M: [ 2.35 -0.65  1.69 -3.77  3.00  5.50  4.81 -2.07 -2.06  4.16 -7.07 -0.26
  0.75  6.74 -1.26 -2.11  2.62  1.63  5.09  3.97]
A: [-3.24  6.86  7.62 -0.87  2.47  2.21  3.34  1.46 -3.26  8.78  0.68  3.91
  2.30 -5.65 -3.82  5.12 -6.51 -1.15  3.19  0.84]
R: [ 3.34  2.30  5.12 -3.24  3.91  2.48  3.19  0.68  6.86 -3.26  1.46 -1.15
  8.78  0.84 -6.51 -5.65  2.21 -3.82  7.62 -0.87]
J: [ 5.09 -2.12  2.35 -1.26  2.62 -7.07  1.69  1.63  3.00 -2.06  4.16  3.97
  6.74 -3.77 -0.26  5.50  0.75 -0.65  4.81 -2.07]
order: [-6.51 -5.65 -3.82 -3.26 -3.24 -1.15 -0.87  0.68  0.84  1.46  2.21  2.30
  2.47  3.19  3.34  3.91  5.12  6.86  7.62  8.78]
A
order: [ 3.19  0.84 -3.24  6.86  7.62 -0.87  2.47  2.21  3.34  1.46 -3.26  8.78
  0.68  3.91  2.30 -5.65 -3.82  5.12 -6.51 -1.15]
A
order: [-7.07 -3.77 -2.11 -2.07 -2.06 -1.26 -0.65 -0.26  0.75  1.63  1.69  2.35
  2.62  3.00  3.97  4.16  4.81  5.09  5.50  6.74]
M
order: [-7.07 -3.77 -2.12 -2.07 -2.06 -1.26 -0.65 -0.26  0.75  1.63  1.69  2.35
  2.62  3.00  3.97  4.16  4.81  5.09  5.50  6.74]
J

W: [-0.74 -0.71  1.96 -3.60 -4.05 -0.35 -1.64  2.16  1.85 -1.90 -2.33  1.11
 -4.16 -4.27 -0.77 -0.68  1.87 -1.09 -1.64 -1.91 -5.00 -3.73  0.59 -2.21
 -2.41  1.56 -1.64  1.53 -3.00 -1.34 -0.10 -1.76 -3.17 -1.40  1.54 -2.04
  2.86  0.19  3.89  2.77 -2.58 -1.33  2.29 -1.84 -1.20  0.75  1.58  0.60
  0.53  0.39 -0.51 -1.60]
K: [ 0.01  2.46 -2.09  0.28 -1.73 -1.24 -0.49 -2.09  0.07  1.10  1.82  1.35
  1.47 -0.50  1.61  1.63 -0.39  0.64  1.11  0.06 -1.92 -0.07 -0.32 -0.12
  1.26  3.36  1.47 -3.71  1.39  1.75  0.88  1.24 -0.27 -0.32  1.13 -1.10
  0.98  3.23 -2.84  1.62 -1.08  1.84 -2.23 -1.80  0.61  1.02 -1.78  1.37
 -2.58  1.10  0.58  2.31]
Z: [ 0.76  3.07 -4.21  0.68 -0.75 -1.73  0.76 -1.89  0.73  1.14  2.88  0.31
  2.81  2.48  0.38 -2.14 -2.52 -1.98  1.38 -0.07  1.02  1.84 -0.49  1.32
 -0.24  2.19 -0.87 -2.19  1.88  1.63 -1.26  2.18 -0.04 -0.88 -1.04  0.02
  0.76  1.73 -2.77  2.94  0.32  2.23 -1.26 -1.64  2.12  1.14 -2.52  1.59
 -2.70 -0.26  1.28  3.20]
Y: [-2.04  0.19 -0.77  0.59  0.39 -2.33 -0.51 -4.27 -1.64  3.89  1.87 -1.64
  0.75 -3.17  2.77  2.16 -1.09 -2.21 -0.35  0.60 -1.40  1.56  1.96  1.11
 -1.90 -0.10 -1.33 -5.00 -3.00  0.53 -1.34  2.29  1.85 -3.73  1.53 -3.60
 -1.76  2.86 -4.05 -2.41 -1.91  1.54 -4.16 -1.60 -1.64 -2.58 -1.83  1.58
 -0.71 -0.74 -0.68 -1.20]
G: [-0.93 -1.84  2.05  1.26  0.08 -1.72 -0.35 -1.11  0.11 -0.18 -0.50 -1.73
 -0.90 -3.34  1.89  2.02 -0.11  0.39 -2.56 -0.45 -1.35 -0.97  2.39 -0.91
 -0.72 -2.46 -1.15  0.03 -3.35  0.19  0.49  0.36  1.10  0.38  0.17 -2.45
  0.52 -1.17  0.12 -1.56  0.22 -1.07 -1.04  1.18 -2.17 -1.88  1.82 -0.61
  1.56 -1.31  0.39 -2.74]
B: [-0.14  1.39 -0.07  1.94 -1.56 -2.28 -0.27 -2.08  1.29  0.58  1.94  0.22
  1.71 -2.36  3.42  3.50 -0.09  1.97 -1.07 -0.36 -2.24 -0.76  2.22 -1.01
  1.46  1.58  1.02 -2.38 -0.60  2.45  2.14  1.98  0.72  1.49  1.25 -2.68
  2.75  2.09 -1.77  1.67  0.16  1.13 -1.97 -0.03 -0.20  0.60  0.61  1.15
 -0.85  0.27  2.17  0.70]
V: [-1.84  2.63 -7.17 -4.59 -1.91  2.72 -1.14  0.62 -0.13  0.59  2.86 -0.47
  6.29  6.74 -5.15 -4.31 -0.60 -0.87  2.11 -2.23  4.30  2.08 -4.18 -1.67
  0.05  3.32  1.51 -1.61  5.79 -2.27 -1.68  0.33 -4.24 -1.47 -1.19  0.33
 -0.76  2.65 -2.65  3.42 -1.29  1.46  1.61 -4.49  6.63  5.28 -5.95  1.78
 -5.06  0.89  1.79  4.65]
order: [ 1.85  1.53 -1.64 -5.00  0.60  1.56 -2.21  3.89  1.96  1.11 -0.35  1.87
  2.77 -0.10  0.19 -1.60 -0.71 -0.77 -1.09 -2.58 -4.05 -3.60 -1.64  1.58
 -2.04 -1.40 -2.41  2.29 -1.91 -1.34  1.54 -3.73  0.75 -1.90 -1.83 -3.17
  0.59  0.53 -1.64 -1.33 -1.20 -0.51 -0.68  2.86 -1.76 -0.74  0.39  2.16
 -4.16 -4.27 -3.00 -2.33]
Y
order: [-0.35 -1.64  1.56 -1.40 -3.00 -4.05 -0.71  2.77 -1.33  1.53 -3.60  0.53
 -2.21  3.89  0.60  2.86  0.39 -3.17 -5.00  1.58  1.87 -3.73  1.96 -2.04
 -1.20  1.85 -1.91 -1.84 -2.41  0.19 -2.33 -2.58 -1.64 -1.76 -1.09 -1.90
 -1.60 -0.68 -0.51  2.16  1.11 -0.10 -1.64 -0.77  0.75 -4.16 -4.27 -0.74
  1.54  0.59  2.29 -1.34]
W

nal: [ 4.21 -0.27 -0.17  8.36 -1.16 -0.68]
lon: [-0.86 -4.20 -1.11 -0.28  0.17 -2.80]
luto: [5.89 3.42 3.12 4.62 3.65 2.53]
tepev: [ 1.03  4.23  1.74 -3.13  3.15 -1.53]
mezu: [4.62 3.42 5.89 3.65 3.11 2.53]
rifer: [ 4.21 -0.27 -1.16  8.36 -0.68 -0.16]
order: [-3.13 -1.53  1.03  1.74  3.15  4.23]
tepev
order: [2.53 3.65 4.62 3.12 3.42 5.89]
luto
order: [-0.16 -0.68  8.36 -1.16 -0.27  4.21]
rifer

foneg: [-3.57  1.77  2.52  2.00 -2.07 -1.48  2.80  0.15  6.28 -0.56 -1.52  2.49
 -4.03 -0.56 -3.84  1.80  4.18  0.02 -2.25  2.09  1.85  6.00 -1.61  2.51
  1.91]
rulon: [ 0.18  0.44  0.77  3.33  1.35  2.96  3.71  1.96 -0.98 -1.45 -2.52 -1.03
 -1.79 -2.49  1.54 -1.57  3.03 -5.18 -2.61  2.63 -2.43  0.52 -2.91 -3.26
  0.19]
Dez: [-5.18 -3.26 -2.43  0.18  1.35 -1.45  0.52 -0.98  0.44  0.19  1.96  3.03
 -1.57 -1.79 -1.03 -2.49  3.34 -2.91  1.54  0.77  2.63  2.96  3.71 -2.52
 -2.61]
rozof: [-3.25  0.52  1.35 -2.49 -2.43  0.18  0.18 -1.79  2.63 -1.57 -1.03  1.54
 -2.52  3.03 -2.61  3.33  0.77 -1.45  3.71 -2.91 -0.98  1.96  0.44  2.96
 -5.18]
order: [ 1.85  6.00 -1.61  2.51  1.91 -3.57  1.77  2.52  2.00 -2.07 -1.48  2.80
  0.15  6.28 -0.56 -1.52  2.49 -4.03 -0.56 -3.84  1.80  4.18  0.02 -2.25
  2.09]
foneg
order: [-2.61  0.19  3.03  2.63  2.96  1.35 -2.49  0.77 -3.26  1.54 -1.79  0.52
 -1.57  0.44 -1.45 -5.18  3.33  1.96 -1.03 -2.52 -2.91  0.18 -0.98 -2.43
  3.71]
rulon
order: [ 1.91  2.51 -1.61  6.00  1.85  2.09 -2.25  0.02  4.18  1.80 -3.84 -0.56
 -4.03  2.49 -1.52 -0.56  6.28  0.15  2.80 -1.48 -2.07  2.00  2.52  1.77
 -3.57]
foneg
order: [-1.57 -1.79 -1.03 -2.49  3.34 -2.91  1.54  0.77  2.63  2.96  3.71 -2.52
 -2.61 -5.18 -3.26 -2.43  0.18  1.35 -1.45  0.52 -0.98  0.44  0.19  1.96
  3.03]
Dez
order: [-2.61 -2.52  3.71  2.96  2.63  0.77  1.54 -2.91  3.34 -2.49 -1.03 -1.79
 -1.57  3.03  1.96  0.19  0.44 -0.98  0.52 -1.45  1.35  0.18 -2.43 -3.26
 -5.18]
Dez
order: [ 0.19  0.18  0.44  0.77  3.33  1.35  2.96  3.71  1.96 -0.98 -1.45 -2.52
 -1.03 -1.79 -2.49  1.54 -1.57  3.03 -5.18 -2.61  2.63 -2.43  0.52 -2.91
 -3.26]
rulon

Kibig: [ 0.51 -1.50 -0.31 -2.68  4.76 -4.31]
geb: [ 4.76 -4.31 -1.50  0.46 -2.37  2.97]
bepi: [ 0.52  4.76 -0.32 -4.31 -2.68 -1.49]
basab: [-4.31 -2.68 -0.32 -1.49  4.76  0.51]
gudud: [ 4.76 -4.31 -1.50 -0.32  0.51 -2.68]
order: [-1.50  0.46 -2.37  2.97  4.76 -4.31]
geb
order: [-2.68  4.76 -4.31 -1.50 -0.32  0.51]
gudud
order: [-2.68  0.51 -0.32 -1.50 -4.31  4.76]
gudud
order: [-0.32  0.51 -2.68  4.76 -4.31 -1.50]
gudud
order: [-0.32 -1.49  4.76  0.51 -4.31 -2.68]
basab
order: [ 0.51  4.76 -1.49 -0.32 -2.68 -4.31]
basab

Zilez: [-0.04  1.74  0.86 -0.25 -0.67 -0.82  2.08 -1.32 -2.05 -0.20 -1.48  1.17
  1.88  1.02 -0.85  1.10  1.38 -1.10  0.75]
Nusom: [-1.47  1.73  1.98 -0.91 -2.06  3.59 -3.05 -1.42  0.86  1.24 -3.53 -2.77
  1.11 -1.30  2.84 -2.87  0.36 -0.23  3.45]
mib: [ 0.35  1.34 -0.06  0.13 -0.05 -2.18 -1.42 -0.45  0.74 -0.87 -0.88  1.83
 -1.29  1.97 -2.39  1.67  0.92 -0.18  1.42]
dizav: [ 3.59 -3.52 -0.23 -2.87 -1.42 -2.06  1.73  2.84 -0.92 -3.05 -1.47 -2.77
 -1.30  1.11  0.86  0.36  1.98  3.45  1.24]
fus: [-1.47 -1.42 -2.77 -0.23 -3.52  2.84  1.73 -2.87 -1.30 -3.05  0.86 -0.91
  3.59  3.45  1.24  1.11  0.36  1.98 -2.06]
vala: [-2.35  0.07  1.44  3.32 -2.55  1.05  2.43  0.92 -2.44  0.25  0.04  2.11
 -2.51  0.59 -2.96 -2.24  2.14 -0.65 -0.88]
laku: [-0.10 -0.85  2.79 -0.96 -1.38  0.09 -1.78 -3.27  0.57  1.45 -0.44 -1.68
  3.42  4.25 -4.42  1.35  0.47  0.66  0.47]
pokun: [-2.51  0.07  0.59  3.32  2.14  0.04 -2.96 -0.65  1.44 -2.55 -2.44  2.11
  2.43  0.92  0.25 -2.35  1.06 -0.88 -2.24]
beper: [-0.96  0.47 -3.27 -0.44  0.09  0.47  1.35 -0.85 -0.10  1.45  3.42 -1.38
 -4.43  0.57  0.66  4.25 -1.68 -1.78  2.79]
order: [ 1.98  3.59  1.73 -0.23  0.86  1.11  1.24 -1.30 -2.87 -2.77 -1.42 -1.47
  2.84 -2.06  0.36 -3.53 -0.91  3.45 -3.05]
Nusom
order: [-0.88 -2.35  0.07  1.44  3.32 -2.55  1.05  2.43  0.92 -2.44  0.25  0.04
  2.11 -2.51  0.59 -2.96 -2.24  2.14 -0.65]
vala
order: [-3.52 -3.05 -2.87 -2.77 -2.06 -1.47 -1.42 -1.30 -0.91 -0.23  0.36  0.86
  1.11  1.24  1.73  1.98  2.84  3.45  3.59]
fus
order: [-0.88 -2.24 -2.51  0.07  0.59  3.32  2.14  0.04 -2.96 -0.65  1.44 -2.55
 -2.44  2.11  2.43  0.92  0.25 -2.35  1.06]
pokun
order: [ 1.45 -3.27  0.47  0.09 -0.96  0.57 -1.68 -4.43  4.25 -0.44  3.42 -0.10
 -1.78 -1.38 -0.85  0.66  1.35  0.47  2.79]
beper
order: [-2.24 -0.88  1.06 -2.35  0.25  0.92  2.43  2.11 -2.44 -2.55  1.44 -0.65
 -2.96  0.04  2.14  3.32  0.59  0.07 -2.51]
pokun

ruk: [ 0.51 -5.63  0.71 -5.39 -0.85  5.14]
ser: [ 5.72 -4.74  0.31 -4.59 -2.89  6.02]
Dava: [-4.60 -2.89 -4.74 -0.50 -7.16  3.73]
nen: [-4.60 -2.89 -4.74  6.02  5.72  0.31]
order: [-4.74 -4.60 -2.89  0.31  5.72  6.02]
nen
order: [ 3.73 -7.16 -0.50 -4.74 -2.89 -4.60]
Dava

Pavu: [ 1.31 -1.42 -0.80  3.02  2.17  1.01 -7.91 -3.04  2.71  5.30 -2.31  0.46
  1.34  0.55 -2.57 -4.61 -1.69 -5.51  0.69 -3.59  3.98 -1.01 -4.25 -0.01
  4.31 -0.81]
Tepa: [-1.14 -2.61  3.31  2.59 -0.96 -3.61 -3.10  0.97 -2.95 -0.47  2.81 -1.21
 -2.18 -0.65  2.04  0.16  2.42 -7.33 -3.55 -4.44  0.89  2.38  1.27  0.08
 -3.25  1.87]
Kagaf: [-0.24 -0.92  1.87 -1.80 -1.37 -3.58  2.08  0.15 -1.75 -2.43  1.95  0.92
 -2.51 -0.95  0.43  2.02  2.82  0.40 -1.59  1.12 -3.09  0.05  2.09  2.33
 -3.95  1.67]
gabas: [-6.40  3.49 -5.87  0.82 -2.44  0.59  3.21  3.09  2.73 -1.01 -2.58 -7.31
 -5.04  5.30  2.12 -1.77 -4.06  2.64  3.04 -0.20 -1.09 -3.84  4.39 -4.57
 -0.42 -0.37]
bamu: [ 3.49 -1.77 -1.09 -2.58  2.64 -0.20 -4.06 -4.57  3.04  4.39 -5.04  3.21
  0.82  2.73 -5.87 -7.31 -1.02 -0.42  0.59  2.12  3.09 -3.84 -6.40 -0.37
  5.30 -2.44]
sesut: [-6.41  0.59 -4.57  4.39 -7.31  0.82  5.30  2.12 -1.09 -4.06  3.49 -3.84
 -0.37  3.21 -5.87 -1.02 -0.20  3.09  2.64 -2.44 -0.42 -5.04  2.73 -1.77
  3.04 -2.58]
dul: [ 1.31 -1.42 -2.66  3.02  2.17  1.01 -7.91 -3.04  2.71  5.30 -2.31  0.46
  1.34  0.55 -2.57 -4.61 -1.69 -5.51  0.69 -3.59  3.98 -1.01 -4.25 -0.01
  4.31 -0.81]
order: [-7.91 -5.51 -4.61 -4.25 -3.59 -3.04 -2.57 -2.31 -1.69 -1.42 -1.01 -0.81
 -0.80 -0.01  0.46  0.55  0.69  1.01  1.31  1.34  2.17  2.71  3.02  3.98
  4.31  5.30]
Pavu
order: [-7.31 -6.40 -5.87 -5.04 -4.57 -4.06 -3.84 -2.58 -2.44 -1.77 -1.09 -1.02
 -0.42 -0.37 -0.20  0.59  0.82  2.12  2.64  2.73  3.04  3.09  3.21  3.49
  4.39  5.30]
bamu
order: [ 4.31 -7.91  0.69 -0.81  5.30  1.34 -1.69  2.17  1.01  1.31 -0.80  0.46
 -0.01  2.71 -2.31 -1.01 -3.59 -3.04 -1.42  0.55 -5.51  3.02 -4.61 -2.57
 -4.25  3.98]
Pavu
order: [-2.44  5.30 -0.37 -6.40 -3.84  3.09  2.12  0.59 -0.42 -1.02 -7.31 -5.87
  2.73  0.82  3.21 -5.04  4.39  3.04 -4.57 -4.06 -0.20  2.64 -2.58 -1.09
 -1.77  3.49]
bamu

pez: [-4.34 -1.95 -1.25 -4.89  2.47 -3.99  4.41 -4.47]
Bago: [-3.84 -0.93  5.58  1.04  1.58 -5.70 -4.99 -1.78]
matul: [-2.51 -7.31 -4.73  0.26  3.02 -3.63 -1.94 -1.46]
zerap: [ 3.29  3.68 -2.10 -1.55 -1.67  6.18  6.10  1.04]
todor: [-3.21 -3.26 -0.82 -1.03  5.33  2.73  5.96 -3.93]
Reded: [-0.82  6.39  6.16 -2.74 -3.16 -3.63 -0.51 -0.49]
goli: [ 3.65  1.61  1.20  4.68  0.13  7.80 -0.08  2.85]
ketu: [-1.41 -6.92 -1.45  4.78  4.27  0.60 -4.00 -0.02]
dol: [-3.41 -3.41 -0.08 -0.45  5.70  2.91  5.50 -3.90]
order: [-0.93 -3.84 -1.78 -4.99 -5.70  5.58  1.58  1.04]
Bago
order: [-0.02  0.60  4.27 -4.00  4.78 -6.92 -1.45 -1.41]
ketu

